Turns in one plane each, and the order they were made in; the first pair answered
Q_558:
[ 10.8   3.5  -2.5   1.6   9.6 -14.2  -4.8 -10.6 -25.4 -18.9   5.1  17.4
  14.6 -11.6  -0.8 -15.6   1.1  22.4]  ->  [ 15.3  -4.5 -10.1   0.5  11.8 -12.0  -0.3  -6.1 -23.8 -15.4   9.8  18.0
  16.8  -9.2   5.8 -14.0  -8.3  21.5]
[-13.3  12.6   7.3  -3.6  -0.7   2.5  10.2  -6.2 -10.6  17.3   8.4  -4.3
   6.9  12.5  -5.1 -11.8   3.4  -0.5]  ->  [-3.3 -2.1 -9.2 -1.6 -2.2  9.5 16.9  1.2 -6.1 15.4  7.1 -1.6  3.1 21.8
  8.8 -8.8 -4.4 -2.7]
[  7.9  12.0  33.3 -12.6   3.6  -3.4 -11.6  -5.0 -20.2   0.2   7.9   1.7
   2.2 -13.6 -16.9  -3.2 -17.1  14.5]  ->  [ 22.8 -14.8   7.9 -13.6   4.7   6.5   3.1   8.1 -13.7   5.5  12.1   5.1
   3.2  -1.8   6.5   1.9 -37.7  11.6]
Q_205:
[ 14.6 -16.0  -9.6  -8.0  17.3  -1.0   4.0  10.3   2.1  12.3   4.7  -2.1
  15.2 -11.2   9.1   7.9 -21.6   5.1]  ->  [ 16.2 -17.9  -0.2   7.9   3.2  15.5 -11.2  -5.4 -18.6  -3.6  -7.6   1.0
   8.1  -1.2   5.9 -16.8  -9.5  13.8]
[ -9.3 -28.5   6.2  10.5  -4.8  28.6   0.2  14.6  28.4  14.5   6.3 -22.8
 -20.6  10.2   6.4   7.1  -4.9 -33.7]  ->  [ 14.8 -38.7  -9.6   1.4   8.5  18.6   7.0  25.4  27.3   8.1   8.9 -13.9
  -7.0  -4.3  17.1  16.8 -21.8 -21.3]
[ 11.2  13.2   7.6 -12.1  11.8 -17.6  -1.7   5.9  -7.8 -10.6   1.5   1.3
  12.7 -26.3  -2.3  10.9  -3.4   3.7]  ->  [ 10.8  10.7  15.7  -2.2   2.8  -6.0 -11.1  -5.7 -20.0 -19.7  -6.1   3.9
   7.1 -19.9  -5.1  -6.9   3.5   9.5]
[ -0.8 -17.6 -23.9   5.4   0.1  10.9   1.1   2.0  16.6  -1.8  -1.0 -10.4
  -8.6  17.7  17.6   6.7  -9.1  -7.4]  ->  [  2.8 -20.2 -23.4   8.0  -1.6  13.1  -1.3  -0.2  11.1  -7.4  -3.2  -7.5
  -8.5  17.0  19.9   3.0  -7.9  -2.9]
Q_46:
[ 30.3 -25.8   7.6 -10.3  30.0 -13.9  -1.3   5.0 -10.5  -2.8  -4.4  -0.6
  27.3 -28.4  -1.9   1.2 -12.1  22.3]  ->  [ 12.9  10.1 -12.8 -10.1   3.0 -25.5   2.2  -9.4 -31.5 -19.9 -10.5  26.8
  16.6   9.0  -5.8 -14.7   2.1  31.8]
[ -2.3  -2.2  -0.7   3.9  -3.8  -0.8  -1.0  -1.3  14.7   8.2  -9.8   0.0
  -8.5  16.8   2.7   2.4  11.7 -11.5]  ->  [  1.8 -11.6  12.4   3.4  10.6   1.2  -5.4  -2.1  10.4  16.1  -5.3  -7.3
   1.3   0.0   1.0   2.4   5.6  -8.9]
[ 21.2   2.9  30.7   2.3 -12.9   0.5  -9.1  -1.1 -11.0 -46.6 -29.5   3.8
   5.1  -9.8  -2.5 -20.9  14.9  22.1]  ->  [ 20.2  -0.3  13.7   1.3 -26.0   0.5  -0.4   8.4  10.5 -52.8 -35.0   5.1
 -11.0   1.0   5.2  -7.0  19.4  10.1]
Q_875:
[ 11.8  -5.6  -8.7   5.6 -21.4  14.6  16.4   7.9   5.7  18.7   7.3   2.2
 -12.6  26.2  19.3  -3.7  -9.5 -12.6]  ->  [  4.3  -1.6   6.8  12.4 -25.4  21.3   7.3  -1.2   2.1  17.6   3.2  -3.6
 -18.7  25.6   9.1 -13.8   2.9 -12.9]
[  6.4   7.8  -7.2  -7.5 -17.7 -20.8  -3.3   6.6   9.6  -9.5  -8.7   8.2
  -8.4   8.0   2.9   9.8   4.0  -6.9]  ->  [  3.0   9.7  -2.9  -5.1 -20.9 -16.8  -5.0   3.3   8.9  -8.6  -7.7   6.5
 -11.1  11.3   0.0   7.6   7.3  -9.0]
[ -8.7  29.8   2.0  -5.8  -5.3 -20.1  -9.6  -7.2  -2.7 -11.0  -5.2  10.7
  -1.7  -4.6 -17.9   1.2  16.1   5.6]  ->  [ -2.0  28.4  -2.6  -9.1  -1.5 -25.3  -7.5  -4.9  -3.8 -12.4  -3.4  13.1
   3.9  -9.2 -14.8   3.1  11.5   9.1]

Between the rows of a pair lie two turns.
[-11.6  -7.8  -1.5   0.5 -19.2  25.1  17.1  14.3  28.1  24.9   2.9 -10.8
 -23.9  13.4  -7.1   5.9   4.2 -30.8]  ->  [-11.8  -3.4  34.4   8.1  -7.8  30.9  -6.4  -2.7   3.9  25.3   0.3 -18.4
 -12.8  -8.2 -25.0 -15.3  13.0 -16.8]  Q_875, Q_46
[ -0.1 -13.4  -7.9   5.6   4.0  13.8  -0.3   3.5  16.2   0.0 -11.2   2.8
   4.7   2.6  17.2   3.6 -16.2   5.2]  ->  [  1.2  -8.0   0.6   9.3   0.4  16.5 -11.1  -6.2   2.6  -8.9 -16.8   5.8
   4.6   1.0   9.4  -9.2  -9.7  14.1]  Q_46, Q_558
[ 18.8   3.0  -1.7  16.7   0.4  -0.2  -8.3 -13.7 -21.4 -12.2  -6.5   9.8
  15.6  -4.8   1.8 -18.7  -9.6   8.3]  ->  [-16.1  22.1   5.8   2.0   3.1 -12.8   5.6  -1.1  11.6  20.0   7.1  -9.2
   8.8   0.8  -8.8   9.0  -5.7 -22.4]  Q_205, Q_205
[ 18.8 -14.0  -6.9  -2.5   6.7   1.6   1.1  -1.1 -24.0 -15.4   4.4  11.0
  11.7  -1.8   9.0  -4.4  -9.8  16.6]  ->  [-14.7   9.8  15.3   3.1 -13.4   7.3  -7.6 -11.3 -10.9 -11.8  -2.5  -2.7
 -13.0  12.9 -13.5  -7.6  19.7  -1.6]  Q_558, Q_205
[ 30.6  -4.3  -5.9  -9.5  -3.8 -19.9  -6.4   4.2  11.4 -22.2 -12.5   2.0
   3.7 -34.3   3.5  14.7  14.3   0.5]  ->  [ 32.7  -1.8 -17.2 -15.7   1.0 -27.8   2.7   5.2  -1.3 -13.7  -3.0  11.2
  16.0 -27.4   9.7  14.8   2.1   5.4]  Q_46, Q_875
[  8.3  -7.3   6.0  -3.7   9.6   2.4 -11.9   3.5  10.1  -6.4  -2.1  -5.1
   6.9 -21.9  -2.2   3.3   2.6   1.5]  ->  [ 12.2 -12.3   4.3   2.1   3.3   9.3 -15.2  -0.9   1.9 -12.6  -6.5   0.0
   4.3 -13.2   0.3  -7.9   5.2   6.6]  Q_875, Q_205
[  6.4  19.1   8.2  -1.8  -5.8 -20.5 -13.3   0.1 -19.8  -9.8 -11.7  10.1
  -4.6   3.0 -20.1 -12.4   3.1   6.5]  ->  [ 15.6   7.4 -13.5  -6.3 -10.8 -23.6  -1.2  15.2   8.8 -14.7 -13.6  10.0
 -12.7   4.0  -6.5  10.2  -1.5  -4.8]  Q_875, Q_46
[13.5  8.8 -7.6 -4.3  4.4 -2.8 12.4  3.8 10.9 -7.7  6.5  9.0  0.9 -5.1
 -2.3  6.4 -2.2 10.6]  ->  [ 12.3   0.1   1.1  -3.7  10.4   2.2  12.0   5.8  10.9   2.8  11.2   0.9
   5.4 -10.5  -2.0   7.2  -6.8   6.5]  Q_875, Q_46
[  0.4   0.8  17.1   7.2  -0.5   9.9 -13.6  -5.0  -4.8   3.9  -0.1 -15.9
  -1.3 -13.2  -0.2 -14.1  -8.3  -5.5]  ->  [  0.4  -5.7  10.0   5.6   0.3  13.3  -7.1   0.0  -2.2  11.2   2.7 -17.2
  -0.7  -8.5   7.4 -11.9 -15.9  -9.5]  Q_558, Q_205
[-28.5   3.8  17.6   7.6   0.0   6.3   2.8   0.4   8.9  11.5  11.7  -7.7
  -4.2   8.0  -8.2  -6.0   6.4  -9.0]  ->  [ -3.3 -18.0  -5.7   1.9  11.2   3.1  15.7  13.4   8.3  10.1  17.6   1.4
   8.5   1.8  12.3   1.8 -18.2   0.0]  Q_558, Q_205
[-13.0 -10.1   1.9   5.3 -10.3  15.6   3.0  -7.1   0.8  11.2   6.0 -10.0
  -6.2  18.7   5.6  -7.4   1.1  -7.9]  ->  [ -6.6  -5.4  -7.2   2.6 -17.2   9.9   2.9  -2.0  15.2  -3.9  -2.5  -5.3
 -15.7  14.7   6.1   4.2   8.8 -10.2]  Q_205, Q_558
[-10.2  -7.5 -17.9   1.3 -15.8   4.8   0.3   3.3  15.8  -5.4   5.9   1.9
  -6.3  14.7  13.6   1.6   6.4  -7.8]  ->  [-12.5  -2.7   4.7   7.2 -16.0   9.3 -15.9  -7.5   7.0 -11.5  -0.2  -3.0
  -8.0   4.3  -1.3 -11.0  19.0  -1.8]  Q_875, Q_875
[ -5.9   0.8  17.1   6.0 -11.0 -12.7   7.3   4.7  28.5 -11.1  15.2 -22.3
 -25.5  -8.4  -3.3  11.8  20.8 -10.3]  ->  [ 11.2  -9.2  -1.5  -0.6  -3.5 -18.7  17.1  14.1  30.8 -14.6  17.9 -14.9
 -17.6 -11.2   9.3  21.4   5.8  -6.0]  Q_205, Q_875
[  2.4 -13.0  -1.3 -18.3 -21.2  -2.9 -10.2  20.6  24.9  -7.9  -1.5  -3.9
   0.8  13.6  -2.6  30.8  -4.1  -1.6]  ->  [  1.4 -18.7  30.5 -12.9  -3.5   4.3 -23.9  10.9   6.9   5.0   4.2 -16.9
  16.3  -7.6 -14.3  16.1  -7.1   4.7]  Q_875, Q_46
[  1.8   7.3  21.8   4.9   2.2  -6.2 -14.5  -7.7  -0.4  -7.9  -3.9  -2.8
  -1.8 -17.1 -11.4  -1.9  10.4   1.1]  ->  [ 17.3  -8.8   2.4  -2.4  15.2 -10.8  -1.0   5.1   0.6  -1.7   5.1   2.0
  11.4 -19.8   4.9   6.0 -12.1   4.4]  Q_875, Q_558
[  7.7 -16.6  -7.0  -5.1   6.9 -12.4  -9.2   6.0  22.5 -14.7  -1.1   0.0
  -0.9 -23.9   3.2  20.5   8.2   9.1]  ->  [ -1.8  -4.7  -1.9  -4.8   2.2 -15.5 -12.1   2.8  26.4 -14.8  -3.5  -2.9
  -7.5 -21.1  -4.8  22.0  18.6   6.4]  Q_875, Q_558
[-16.0   7.1  -2.1   2.4  -7.7   1.9   0.2  -1.3  11.4   6.1  -2.8  -7.0
 -11.8   2.1   4.1   3.0   6.2 -10.4]  ->  [-17.8  10.0   9.9   2.5  -1.8   1.2  -3.8  -4.1   5.0   9.7   0.0  -8.5
  -6.3  -5.9  -1.5   0.2   5.2  -6.2]  Q_558, Q_875
[-17.6  12.5  28.7   2.8  16.2   9.4  -4.4   8.8  37.1  22.8  10.7 -32.2
 -14.5 -18.5 -12.8  17.3   9.6 -20.3]  ->  [ 39.4 -16.5  10.1  15.7  22.5  19.5 -18.9  -0.5  -7.6 -22.1  -6.8  -0.8
   2.1 -34.8   8.6 -12.9  -3.8  24.7]  Q_205, Q_205
[  3.3  -1.4   2.2   5.8   2.4  -3.3   0.5  -2.9 -20.7  -9.8  -4.3  10.2
   6.3  -9.5   3.7 -15.7  -5.1  21.9]  ->  [  3.8  -3.1 -19.8   0.8  -6.7  -5.3  13.0   7.8  -3.8 -11.6  -3.2  15.9
  -2.9   4.4  14.4  -2.3  -7.6  14.2]  Q_875, Q_46
[ 11.5  11.8 -24.2 -18.5   1.8 -27.2  13.0  19.7  33.4 -10.8   0.2   4.1
 -11.9  -8.6   5.2  34.7  -1.1  -9.0]  ->  [  0.1  27.8  -6.0 -20.9  10.5 -34.6   7.5  13.4  26.0  -2.5   4.6  -0.3
  -4.3 -18.5  -8.6  32.6   4.1  -7.7]  Q_558, Q_558
[ -0.4 -17.2   5.3  19.7  -4.2   7.7 -11.0   7.1 -10.7 -14.3 -16.4   8.4
  -0.2 -10.1  11.6 -15.2  34.3   4.6]  ->  [ 12.7 -21.6  -9.7  12.4   3.7  -1.6  -1.8  14.8 -10.8 -15.4 -12.6  15.1
  11.5 -16.4  18.9  -6.2  20.0   9.8]  Q_875, Q_875
[-13.4  10.3  -0.4  -1.7  16.6 -17.3  14.0 -11.5 -16.8  26.0  17.4   0.2
  16.3   5.5  -8.9  -3.0  -8.7   2.8]  ->  [ 12.3 -29.2 -20.0   7.6  11.8   3.7  17.8   2.0  -0.9  14.8   8.9  -1.7
   8.1   7.0  13.9   2.6 -19.3  -0.9]  Q_558, Q_46
[-17.3  11.0   9.5  -0.4 -13.8   1.6  -2.8 -11.8 -19.4   1.8 -17.0   8.3
  -1.9  10.6 -10.2 -12.8  19.4  10.8]  ->  [ -2.6 -23.9  18.3  -2.3   5.4  14.1  -3.5   7.2  12.8  13.8 -14.0 -18.3
  -0.4 -20.1  -1.6  10.7   8.7  -4.0]  Q_46, Q_46
[-20.6  31.0  21.6  -4.5  -0.8 -18.6  -0.9   3.2   6.9 -14.7   2.1  -6.0
  -5.5   6.5 -30.6   7.2   5.1  -6.6]  ->  [-13.4  14.8  30.7  -3.5  11.8 -13.2  -3.6   9.4  15.8  -7.0   4.4 -17.7
  -0.2 -10.0 -29.8  13.1  -1.6 -10.9]  Q_46, Q_46
[-11.4  -1.5   4.4   8.9   6.5   5.0  -2.2 -11.5 -25.0   6.7   6.4   7.5
  10.0   8.9   3.7 -13.1  -0.3   4.1]  ->  [-22.2  13.8   0.3   6.7  -6.3  -1.4  -1.1 -10.5  -7.8   0.1  -1.0   7.5
  -5.2  14.9  -2.9  -1.9  15.0  -7.4]  Q_46, Q_558
[  1.2 -20.5  21.1  20.6   3.6  13.0  -8.4  12.5   3.8  -8.7  -3.1   0.6
  12.8   5.6  17.3 -10.4 -14.4  -5.2]  ->  [ -8.6  -2.2  25.1  20.9   0.0   5.5 -10.9   2.5 -12.2 -10.5  -3.1   9.6
  14.8  14.0   8.9 -20.6  -7.8   2.5]  Q_46, Q_558
[ -4.5  -0.2  17.0   2.6  10.3  -2.2  -2.0  -4.3  -3.2  18.7  13.0 -18.3
   1.3  -5.3  -7.1   2.2  -8.7  -6.5]  ->  [  3.6 -17.9   0.0   8.6  -2.8  13.5   2.2   0.6   4.7  10.4   6.5 -16.0
 -10.9   9.6   6.0   0.2  -9.0 -10.7]  Q_558, Q_875
[  1.5   2.5 -12.7  -8.3   3.4  -4.1   2.4   6.8   2.3  21.6  -3.2  -6.4
   6.7  25.2   3.4  -0.2  -5.2   3.9]  ->  [ -2.0  -1.2  -4.1  -4.5   4.3   2.9  -2.8   5.9   8.7  25.9  -4.1 -15.5
   2.2  21.5  -0.7   0.6  -3.9  -2.7]  Q_875, Q_46
[ 25.6 -10.2 -14.7   2.1   7.0   0.6   1.0  -3.3 -25.5 -13.0   0.9  21.9
  10.1  -3.6  14.3 -13.0 -10.7  21.0]  ->  [ -5.3 -10.2  -6.8  14.1 -22.6  19.9   0.5  -0.9  15.4  -6.6  -8.3  -0.8
 -28.4  21.3   8.8  -3.5  14.4 -15.0]  Q_205, Q_46
[-21.8 -22.6   6.3   6.5   2.7  10.8  -2.1 -13.8 -29.5  22.9  21.7   6.3
   9.9  17.8   1.5 -29.7 -17.1  -1.0]  ->  [-15.7 -40.9 -10.7   3.6  -4.8  16.9   7.7   5.6  11.8  20.7  15.9  -5.2
  -9.6  19.3  14.4  -1.4 -16.1 -23.3]  Q_46, Q_46
